One vector is turned by the same rotation once a step. Each row is the vector after some number of steps, and that number follows the row.
The counts run from 0 to 437.
[ 14.6  16.1 -40.9 -14.3  -1.3  23.9 -33.1  31.8   7.3 -15.7   4.0 -20.5
   0.7   7.9  11.0  24.0  10.9  19.3  30.1  -1.3 -16.0 -20.4  13.0 -36.3
   8.0  14.4 -31.9  31.3  -4.9   0.9   3.7  16.3   5.2   4.8  27.5 -14.7
  11.3  22.4 -12.2  30.8  30.8 -15.7  12.6 -10.9  -6.3 -13.9  -9.1   9.1
  29.6]
351
[ 18.0   0.6 -22.8   3.9  18.0  22.0 -45.8 -17.3  19.4 -10.2  -5.5  13.1
 -17.5   8.0  16.2  20.9  -4.6  15.3 -17.2  -3.4 -19.0  -6.5  23.8 -31.0
   4.8 -18.4 -15.2   3.8  28.8  -4.4 -38.9   3.7  23.3 -26.3  17.8 -35.0
  14.8   4.1 -24.3 -35.3  24.6  18.4  19.0  -9.7  -6.6  15.5  19.4 -19.3
  -2.0]
144
[ 29.5  18.7 -24.7   4.6   6.6  24.6  -9.1  10.8  -1.2  -5.9   3.6  12.9
  -8.4  19.1   9.5  35.8 -10.8  22.8  66.8  17.7 -24.3 -21.1  16.4   0.7
  10.3   6.3 -26.1  53.2   8.3   8.1 -28.2   1.2   4.0  12.1  17.7  -7.7
  16.9   7.4 -23.9  11.9  25.4 -12.9  25.1   4.4   8.0  14.6  -1.2   3.6
  -9.6]
149
[-17.1  -7.2  10.1  -1.6  -0.2 -14.9 -64.6 -22.2  14.2  25.2   3.9  13.1
  -1.5  -7.8  14.5 -14.1  -8.4  -8.9 -57.1 -17.3 -12.8  -1.2  27.6 -22.6
  -8.9 -45.8 -13.3  -1.0  12.2   8.0  -4.9 -10.9   5.0 -17.8  15.8  -6.9
  10.4 -25.6  30.8   3.7  -7.6  18.0 -15.2 -19.7  12.1  18.8   4.4  -6.2
  21.1]
394
[-18.3  -0.1   1.8  -8.6 -24.1 -30.0 -34.8 -30.4   7.8  -5.4   9.1 -14.2
  20.0 -14.3  20.1   3.3   3.4  -5.0 -24.1 -27.5  -3.5 -24.4  36.9 -21.4
 -19.0 -36.3   3.4  14.5   6.5 -14.3   9.5 -16.5  14.0   8.9  36.0 -20.9
   5.7 -64.8  10.9   2.4   0.9 -14.9 -27.5  13.3   0.9   5.5  13.0 -13.9
   2.1]
381
[  4.4   4.9 -23.1   0.6   1.4  22.2 -51.6  18.0  10.2  -7.0  -3.3  13.5
  15.8  -2.9  27.2 -14.4 -23.3 -15.8 -16.9  19.1 -22.1 -34.8  31.4  -6.9
  26.6 -19.9   8.9  32.5   4.9  -0.8   4.0   3.0   3.7 -40.6  34.2  -0.8
   7.0   4.9  23.8  39.1  13.8  -4.0  -6.4 -17.4 -12.2  40.5   0.3  -7.8
  -1.8]
265
[-27.9  -6.6 -22.4  30.8 -13.4  20.8 -21.4   8.5   0.0  22.4  13.5  19.5
 -16.5  32.7  29.0 -20.0   4.4  28.4  -3.9  -8.6 -31.1  -0.3  -5.5 -41.9
  -2.4 -27.8   5.4   7.6  38.2   5.4  -6.3   4.2  -8.1 -24.4  30.7 -30.5
   2.9  28.4  -8.0 -13.4  10.6  16.1 -16.7   3.2  -3.1 -13.8   1.5  -7.2
   7.3]
79
[ 43.6  -2.6  -0.5  14.1  11.8  13.1 -13.2 -25.8   2.5  20.4  -3.6  14.5
   3.7  -0.5  -0.7   9.5 -20.8   4.2  33.3  10.8 -10.5 -12.0  29.1   5.3
 -10.9 -35.9 -14.3  20.8  -4.3  13.0 -24.7   1.3  26.8   6.6  30.5  20.6
   1.9 -34.5  18.4  16.5 -14.6   4.7   9.9   8.2  36.4  63.0  -7.0 -10.7
   7.6]
121
[ 35.1  10.2  -6.4 -17.0  22.9  25.6 -43.8  19.4  19.5   5.6  18.0   7.6
  15.8   7.4  17.7  31.0 -20.1   5.0  14.2  14.7 -27.4  -7.7  31.6 -23.8
   5.1  -8.4 -15.6  34.9  -6.5  10.8 -24.8  11.4  23.6  -5.4   1.4  -6.3
  25.8   8.7  24.6  35.4  22.2   7.1  23.1 -20.4  -0.6  15.8  -4.7  -5.0
   0.1]
411
[-32.4 -10.6 -15.8  19.4 -25.5   6.3 -10.0  15.3  -2.4   4.6  19.3   2.2
   9.9  30.8  37.0   6.2  -5.1  16.1   5.8  -1.6 -29.1 -19.3  21.2 -32.7
   6.2 -12.1  29.4  33.4  36.5  -4.6   6.9  -9.2 -10.0 -21.7  47.6 -41.4
   1.5 -14.2 -15.3   1.9  15.5   4.1 -23.4   5.8   5.1  -5.2   2.2 -15.3
  -9.9]
91
[  5.2  10.1  -3.3   9.9 -22.8   1.3 -51.8 -14.3  12.1  13.2 -11.5 -14.5
 -22.8   2.5 -12.4   3.5  12.5  -7.3 -44.1  -6.1  -3.0  -3.2  30.8  -7.9
  -2.7   2.9  -5.4  10.5  18.3 -10.7   3.8 -14.0  -8.6 -11.7  53.3  -4.1
  -1.0 -23.3 -12.0 -21.4   4.9  15.8 -11.1  -9.4  39.0  59.9  10.5  -4.2
  35.6]
318
[  9.4  24.0 -11.2   7.6  -5.2  -4.8  11.2  11.0  -5.6   1.3  20.3   8.1
 -34.3  28.0   1.5  16.1  10.0  19.1  58.8  23.2  -7.0 -24.5  -5.1   1.2
  -8.7  -0.6 -28.0  47.2   3.0 -10.7 -19.0  -2.2 -17.5  32.9  24.1  -3.4
   5.3 -27.2 -14.2  23.5  22.9  -1.7  10.7  23.4  30.8   2.6  -5.2  11.8
  -5.6]
299
[  2.5  14.2 -36.8  13.2  -8.4  21.8 -16.4  25.7  -2.2  -5.5  15.6   2.3
 -26.8  12.8   1.5 -17.5  23.5  25.7  28.1  -9.1 -16.0 -18.3 -15.9 -50.2
 -14.0   0.9 -34.3  26.6   2.7  -3.1   0.2  25.0  -4.6   7.2  24.3 -11.1
  -1.2  26.2   2.5  46.2  14.8  -6.9  10.5   7.6  -0.4 -27.2  -0.5  12.0
  42.1]
214
[-24.4  13.2 -39.4  10.4  -6.8  33.0 -29.4  -4.8 -24.8 -20.6 -12.0  15.7
  -8.3  41.0  10.2  -1.5 -15.8  16.4  32.9 -16.0 -20.6 -18.8   8.9  -1.9
  26.8 -16.1 -36.5  31.1  12.9   5.6  -5.8   9.2 -16.1  -7.3  29.3 -40.4
 -14.9   9.7 -28.5   3.7  20.0 -12.7  10.4   3.6  10.7   5.1 -14.3  -1.8
  -1.2]
428
[ 27.0   6.3  11.6   5.4  24.5 -10.0 -12.2 -22.6  17.4  10.8  16.8  43.7
 -30.8   0.6  19.5 -20.2  -3.1   4.2   7.7  30.7 -13.7 -15.9  -5.7 -30.3
 -26.6 -36.2  -7.5   9.7  12.3 -10.6 -45.1   6.4  21.4  19.6   3.1   5.2
  25.5  -6.4  37.4  30.4   7.1  14.0  19.2   4.0  -8.6  11.7  12.4 -11.1
   0.4]
272
[-29.4  -0.2  -6.6  22.8 -19.6 -10.1 -19.7  -8.8   5.8  23.5   2.4   6.9
 -43.6  17.9   9.7   9.1  19.5  20.1 -31.0  -2.9  -6.6  -1.6   7.7 -12.1
  -3.0  -8.2   4.4  11.8  42.0 -14.5 -10.1 -23.1 -18.6  -9.5  44.6 -19.1
   5.2 -20.2 -30.9 -45.6  10.4  13.1 -19.1   7.2  27.6  31.0  16.3  -7.4
   4.5]
168
[-17.2  -4.2 -12.4  21.0 -15.8   4.6 -25.5  -2.1   7.6  21.8  -1.8 -20.4
  -9.3   1.2  14.2  49.0  12.1  17.8  -1.3 -17.0  -9.2  -6.1  38.6   0.4
  -2.7  -9.3   2.3  29.7  31.5  -7.1   0.3 -20.8   0.5 -18.7  45.6 -12.1
  12.3 -32.4 -32.7 -41.4   1.9  -0.9 -29.6   8.5  27.6  25.0  13.7  -6.2
  -0.7]
31
[-38.5   8.6  -0.7  10.2 -34.3 -15.0  -2.9   8.4  -6.6  11.9  30.9  16.1
   2.0  22.3  33.6 -27.0  -6.9  -1.0  -3.3   6.6 -23.4 -32.3   8.4 -16.5
  -9.7 -20.1  29.2  42.9  13.6  -9.8  18.4 -11.1 -30.7   2.1  51.3 -12.5
   0.8 -35.6  13.3  28.9  16.9   1.7 -30.5  12.5  11.1   6.8   3.4  -1.3
  -9.2]
240
[  3.0 -15.0  16.6   6.3  -5.0  -6.4 -31.3  -4.7  12.1  24.8   9.5 -19.2
  11.9  -0.3   3.4  45.1   0.4   1.9  11.1 -24.3 -21.5  -0.1  48.3  -4.7
  -9.9 -13.4 -11.6  31.0  -5.9   7.7  -2.5 -17.3  18.4 -10.9  25.8  -6.4
  14.0 -62.2  12.1   3.9 -12.0   6.1 -18.2   5.9  42.7  20.8  -5.3   5.9
   6.5]
383
[-16.2   3.2  11.8   9.6  -6.2 -26.5 -22.4 -23.2   3.8  34.6  -5.2   1.6
 -11.8 -33.6  16.4   9.2   4.4  -1.1   3.5 -17.8   7.2 -14.9  30.2  15.9
 -23.2 -47.7 -38.0  14.1  -6.3  -0.9  -0.9 -19.8  14.6  20.1  10.2  25.8
  15.7 -30.2  19.9   5.0 -17.5 -27.1 -22.2  18.2  19.3  22.9  19.5   9.5
  13.9]
45
[-40.4   5.7 -29.6  23.5 -10.4  -4.1  -6.1   4.2 -11.5   9.5  13.3  37.3
 -10.5  23.5  43.5 -41.5  -8.8  28.8  13.3 -14.7 -25.4 -24.8 -12.3 -31.9
  -7.5 -44.1  -3.9  12.1  24.3  -1.5  -2.0   3.1  -7.4  -5.3  27.3 -24.1
  -1.9  27.3  -2.0  20.1  18.1  -7.6 -11.2  14.1 -26.0 -24.1   8.1 -12.3
  10.2]
78
[-25.4  30.2 -20.3 -23.7  10.7   2.6 -32.5  17.1 -12.5  -5.6  12.8  42.7
 -11.5  23.9  41.9   1.3 -26.4  -1.9  -2.3   7.1 -18.2 -23.7   2.8  -5.3
  28.0 -21.5 -16.6  23.5  13.0   5.1 -14.8  -4.9 -20.3   1.9  -0.2 -37.3
  12.0   8.6 -14.2  13.5  39.5  -1.9  14.2  -3.5 -26.7 -16.2  -6.8  -2.8
 -20.5]
426
[-28.9  17.5  -3.3  -4.6  -6.7 -21.1 -29.4  -2.2 -22.6  15.9  -1.0  24.8
   7.7   9.6  16.6 -22.6 -23.8 -18.9  14.3 -11.6  -6.3 -31.6  15.0  18.2
  11.1 -34.6 -28.4  37.2 -16.6   8.8  13.9  -7.3 -13.1  12.5  25.3   7.8
  -9.7 -14.3  17.6  50.9   2.0 -27.2  -5.0   3.8  10.6  27.5 -20.9  12.4
  12.7]
251
[ -7.1  12.0  15.9 -25.1  17.9 -31.5 -38.9 -22.4   4.1  31.7   5.8  33.4
  10.7  -9.5  26.1   2.8 -24.5 -12.3  -7.3  -9.9 -11.6 -10.2  27.5  -0.7
  -6.1 -54.5 -27.9  12.0  -0.5  11.2 -22.6  -8.1  20.5  26.6   0.7  17.1
  16.2 -23.8  38.6  23.8  -5.4 -11.7   0.8   3.6  -4.3  27.8 -16.5 -17.5
  14.1]
397
[  3.0  23.3 -43.0  -0.2  -6.5  21.6 -31.8 -12.5  -1.4 -48.6 -17.2  -3.3
 -18.0  26.1  -2.6 -11.1   8.7  15.0   9.2  -9.5  -4.7 -35.1   5.0 -23.7
  12.1  -4.3 -30.5  24.2   6.5 -19.3 -12.4  13.5  -2.9   5.5  40.9 -42.7
 -16.8 -14.2 -36.2  -2.7  27.6 -11.3  27.8  11.0   2.5  -4.6   0.7  -5.2
   3.6]
291
[-32.6  24.7 -12.8   9.1 -21.0 -21.6 -25.3 -20.8  -7.2 -20.5   3.8   7.5
 -37.1  12.2   7.3 -30.6  15.1   0.6 -26.5  -2.9   3.0 -28.9  -6.1 -13.5
 -13.1 -21.3 -15.9  16.8  12.6 -29.8  -2.8 -13.9 -32.5  21.4  24.1 -32.3
  -2.4 -41.8 -17.7  -4.4  16.6  -7.9 -13.8  11.1  10.5 -11.1  15.8  11.7
  -1.4]
304
[  4.8  -0.9 -25.3   6.6  -4.0   5.3 -21.6 -46.1  14.2  -7.9  -6.7  23.7
   5.4   3.9  15.7 -50.0 -11.3   0.9 -20.4   1.0 -10.1 -27.5   9.4 -33.7
 -18.8 -41.3  -3.4  -9.3   7.6  -3.6  -6.8  13.3  17.1   5.1  42.7   0.4
 -16.4   3.9  12.8  20.1  -5.8  -3.0   1.1   9.2 -13.5  35.2   7.3 -28.4
  25.5]
405
[-12.5  34.1 -11.0 -31.4  -9.9 -28.9 -29.7 -19.3 -11.7  -4.3  -3.6  19.1
   7.3  11.2   5.1 -31.6 -16.5 -27.3 -33.0  -1.1   3.1 -38.1  22.0  -9.7
   6.1 -24.6 -10.8  10.6  -5.3  -7.4  15.7   1.7 -23.3  17.2  38.7  -2.7
 -12.0 -20.5  10.3  34.3  23.4 -17.2  13.8  -7.7   3.6  41.3 -20.1 -15.6
  20.2]
114
[-20.2  14.7  -0.5  -0.6 -18.8 -29.5  -5.6   5.5 -18.3  27.0  22.7  24.6
 -11.2   7.7  13.9 -47.4 -12.3 -14.6  -3.7   3.5  -6.5 -30.9  -0.1  -9.4
 -14.0 -23.5  -2.3  28.0  -7.6  -4.0  21.9  -7.5 -21.9  24.8  36.5  10.8
  -4.6 -20.1  37.0  62.7   8.5  -8.3 -19.3   3.1   9.6  18.1  -4.6   0.8
  18.8]
389
[  0.9  16.6 -14.9  10.8  -7.8  18.0 -33.7  37.3  11.1  26.5   3.2  -2.3
  -9.8 -16.7  10.6  12.4  -1.4  -9.1   4.9  23.3  -5.5 -29.4  28.2   8.7
  10.5  11.5  -0.4  52.0  -4.0  -0.4   8.1  -9.2 -16.4 -25.0  34.7  29.5
  16.6   9.8  14.5  36.1  20.4  -9.5 -19.5 -12.0  15.2  40.1   1.8  13.9
  12.6]
326
[-13.3  20.6 -13.0   3.0 -33.2   1.8 -40.6  13.0  -3.3  -7.1  -7.5 -36.5
 -19.6  -1.1 -11.4  -9.8  23.6  -6.5  -7.5 -14.5   8.7 -22.0  21.4 -14.2
  -3.2  10.4 -33.3  30.9 -18.2 -17.6  28.7  -2.4 -19.4   2.4  42.5  -2.0
  -2.0 -28.1   0.3  34.1   6.1 -17.8 -11.5  -7.2  35.1  14.4  -2.8  27.5
  42.2]
40
[-20.4  15.5  -0.7  12.0 -22.1 -12.5 -26.5 -13.5   9.1  11.9  -3.7   8.0
 -25.1   0.5  11.8 -16.7   3.2 -10.6 -54.8  11.9   3.1 -17.2  21.0 -14.1
  -6.9 -10.0  18.0   5.7  28.1 -24.0   9.0 -20.3 -23.4   7.2  55.9   4.1
  -0.3 -13.5 -15.8 -19.2  10.5   5.3 -23.4  -3.8  10.5  46.1  15.0 -11.8
  10.3]
317
[ 13.1   0.4 -34.6  22.6 -12.3  24.9 -26.6 -27.4  -1.3   3.2 -15.6  15.2
   7.1  15.7  -5.9 -48.6  -9.0   4.4   7.2  -2.4 -13.8 -21.6   6.6 -22.6
  -0.7 -18.4 -13.4  10.1   1.7   6.7   2.7  26.1  13.1 -10.0  55.6   3.0
 -23.1  11.6  18.0  21.7  -6.6  -1.1  11.6   6.1  10.3  47.2 -16.0 -19.3
  41.0]
404
